(in the rows, 128 means zero)
Each path below is one point turned by a fixed rotation once a step. After each direction that follows a path, write how fast that rotation turns it, in degrees each step (0 if it stays still).
Each turn is a multiple of 5 degrees from 10 to 175, or 0.
Each row of a path follows its step; steps can be skipped.

step 0: [124 125 128 130 133 142 127 135 125 126 125 133 123 113 124 125 120 118
 123 127 122 131 132 130 131 136 132 134 127 128 127 128 125 123 128 127
 125 134 135 134 133 129]
step 1: [124 121 141 127 128 130 130 132 128 127 137 138 131 128 136 131 130 127
 139 130 121 129 135 124 124 131 129 131 126 123 132 125 117 121 132 126
 127 135 129 136 136 133]
step 2: [132 127 138 127 125 126 131 134 140 131 127 125 127 125 128 130 122 130
 137 131 123 123 132 127 123 144 127 127 130 127 132 129 130 128 126 140
 133 124 128 132 136 121]
step 3: [133 124 128 127 134 126 124 138 139 130 124 125 121 123 133 133 133 127
 126 132 117 131 128 118 129 129 120 127 129 127 125 141 126 124 129 131
 134 135 121 121 130 127]
step 4: [132 121 132 127 132 128 123 130 132 132 137 130 123 130 136 125 126 128
 128 137 138 134 130 118 136 131 119 131 124 133 132 136 129 134 128 136
 128 128 126 133 119 135]
step 5: [120 127 122 134 126 130 126 129 126 123 126 134 121 128 136 128 131 122
 128 126 123 131 129 126 132 137 114 121 128 132 133 125 128 127 127 140
 122 116 129 127 120 126]
step 6: [123 141 134 130 126 141 121 132 136 127 126 135 130 132 138 122 135 127
 122 133 122 138 131 130 133 127 123 127 135 128 129 127 131 135 132 124
 122 128 131 129 129 125]
step 7: [138 135 130 127 123 132 125 127 122 132 129 130 123 129 128 133 129 129
 122 142 129 135 131 126 135 136 127 126 125 121 136 119 119 129 124 126
 119 128 133 126 137 127]
step 8: [123 138 137 125 127 121 133 124 125 130 122 130 137 138 126 138 130 127
 127 133 127 135 127 120 131 130 118 132 128 126 127 123 124 119 127 135
 131 131 129 127 131 118]
step 9: [127 129 132 123 138 128 124 131 135 128 118 122 130 136 122 125 121 136
 121 131 127 136 125 127 130 132 129 126 129 143 134 124 130 125 119 132
 126 136 130 125 130 125]
[126 131 128 125 125 124 125 131 129 128 126 127 129 127 129 127 127 125
 127 128 126 128 129 130 127 129 131 128 131 129 128 128 130 126 127 129
 128 128 128 127 125 128]	115
[126 127 129 128 126 125 130 128 128 127 128 130 130 130 127 129 128 129
 132 127 129 127 129 129 126 127 124 127 128 129 128 126 126 128 125 131
 127 126 127 131 125 126]	110

step 0: [127 120 124 119 132 130 133 126 120 124 128 133 127 140 132 140 125 125
 133 125 132 123 121 124 123 131 137 128 133 125 127 136 125 115 126 134
 133 137 123 123 138 125]
step 1: [123 117 125 127 133 138 129 116 130 118 121 131 120 123 127 128 122 118
 127 123 128 132 136 137 140 125 127 124 128 118 135 125 131 129 134 131
 129 129 133 124 131 126]
step 2: [124 135 123 117 127 129 139 123 125 123 133 123 134 134 129 131 134 124
 120 128 134 131 132 132 127 123 128 131 135 128 134 117 128 129 123 121
 137 130 116 116 135 132]
step 3: [138 129 129 120 128 127 132 115 124 123 121 136 124 133 122 136 126 123
 123 143 127 131 138 125 124 136 124 124 121 131 138 126 121 128 133 130
 125 134 130 130 126 123]
step 4: [126 132 122 130 121 131 129 121 127 120 132 130 139 116 129 125 130 128
 129 124 131 133 135 134 125 136 140 142 128 134 140 123 128 136 127 128
 131 121 134 126 125 123]
step 5: [138 128 140 117 135 123 135 127 126 125 118 128 135 131 137 135 133 132
 124 122 121 120 123 124 118 128 136 133 122 134 133 127 127 123 129 127
 135 132 132 127 127 131]
step 6: [119 127 128 118 123 131 122 123 133 133 122 131 128 130 133 127 120 120
 136 118 121 139 132 126 128 137 133 127 134 129 135 135 128 126 133 134
 130 133 143 130 127 122]
step 7: [120 122 131 126 122 133 128 124 123 122 126 127 124 130 143 124 127 129
 131 119 134 120 119 135 123 129 139 121 128 130 134 127 129 133 130 125
 133 129 121 112 133 132]
step 8: [125 124 134 130 125 120 132 119 127 130 115 134 126 138 126 135 121 122
 122 123 131 130 133 125 129 128 125 123 130 117 129 116 119 120 130 127
 132 133 134 127 139 131]
step 9: [124 122 119 118 128 128 128 122 124 124 137 135 136 125 125 128 126 121
 136 131 140 131 135 128 136 138 132 131 130 127 132 127 124 125 136 135
 128 126 119 114 133 129]
[129 126 129 128 130 127 129 126 128 126 123 131 126 126 128 129 128 130
 127 131 127 128 124 127 128 126 127 127 129 131 127 128 128 128 131 126
 127 129 128 127 127 129]	155

step 0: [131 136 131 125 124 120 128 131 126 125 127 125 136 116 130 128 134 125
 124 136 131 126 125 135 127 133 133 126 121 126 135 124 132 118 135 131
 120 130 135 120 128 132]
step 1: [132 126 123 129 134 131 142 134 129 120 138 125 129 126 124 136 129 123
 125 121 124 134 125 120 122 129 129 124 135 130 136 134 132 128 122 129
 127 126 129 127 134 120]
step 2: [127 127 128 130 135 136 119 129 133 122 121 135 119 127 138 127 132 125
 135 127 123 129 125 130 131 133 132 127 128 130 125 130 118 128 124 130
 145 129 127 131 129 123]
step 3: [127 130 132 132 130 136 121 119 125 139 122 128 133 132 126 119 129 136
 122 120 134 124 130 124 139 125 127 123 119 125 132 131 124 125 130 130
 122 122 124 124 124 124]
step 4: [127 125 128 128 136 118 133 138 122 139 128 123 129 127 131 121 121 124
 132 121 127 131 141 134 122 126 128 131 131 130 127 121 131 132 125 121
 121 125 130 123 126 133]
step 5: [126 138 134 123 120 120 124 138 125 120 137 131 124 128 136 133 124 132
 131 134 134 129 120 121 129 121 131 125 135 126 123 131 128 132 124 122
 129 132 136 127 124 130]
step 6: [124 125 129 136 131 125 132 120 131 119 120 131 134 126 124 137 133 124
 124 129 127 123 118 129 124 134 126 118 126 127 126 128 128 136 140 131
 126 132 135 126 123 122]
step 7: [139 127 120 129 137 135 129 124 130 127 135 125 127 128 125 132 141 135
 132 127 125 134 132 131 132 141 132 128 127 128 121 122 134 127 122 130
 126 122 123 125 128 127]
step 8: [128 130 123 121 128 134 120 131 121 136 125 127 128 120 134 120 121 135
 134 132 119 129 127 119 126 132 128 125 130 140 137 134 129 124 129 124
 133 126 125 133 128 126]
step 9: [135 132 133 130 125 135 129 123 128 126 125 133 136 131 130 119 117 120
 122 119 131 121 133 132 130 123 131 129 133 125 130 135 129 130 128 125
 134 136 132 119 126 134]
[129 130 129 127 126 125 131 128 129 127 131 128 129 126 130 128 125 129
 126 126 127 126 127 130 127 126 129 129 130 129 128 130 127 127 130 126
 130 126 130 127 131 127]	85
[126 129 130 126 128 127 128 124 126 132 129 127 129 128 129 129 131 129
 128 131 128 127 127 125 127 128 129 128 129 127 132 129 125 127 130 127
 128 131 128 126 129 126]	135
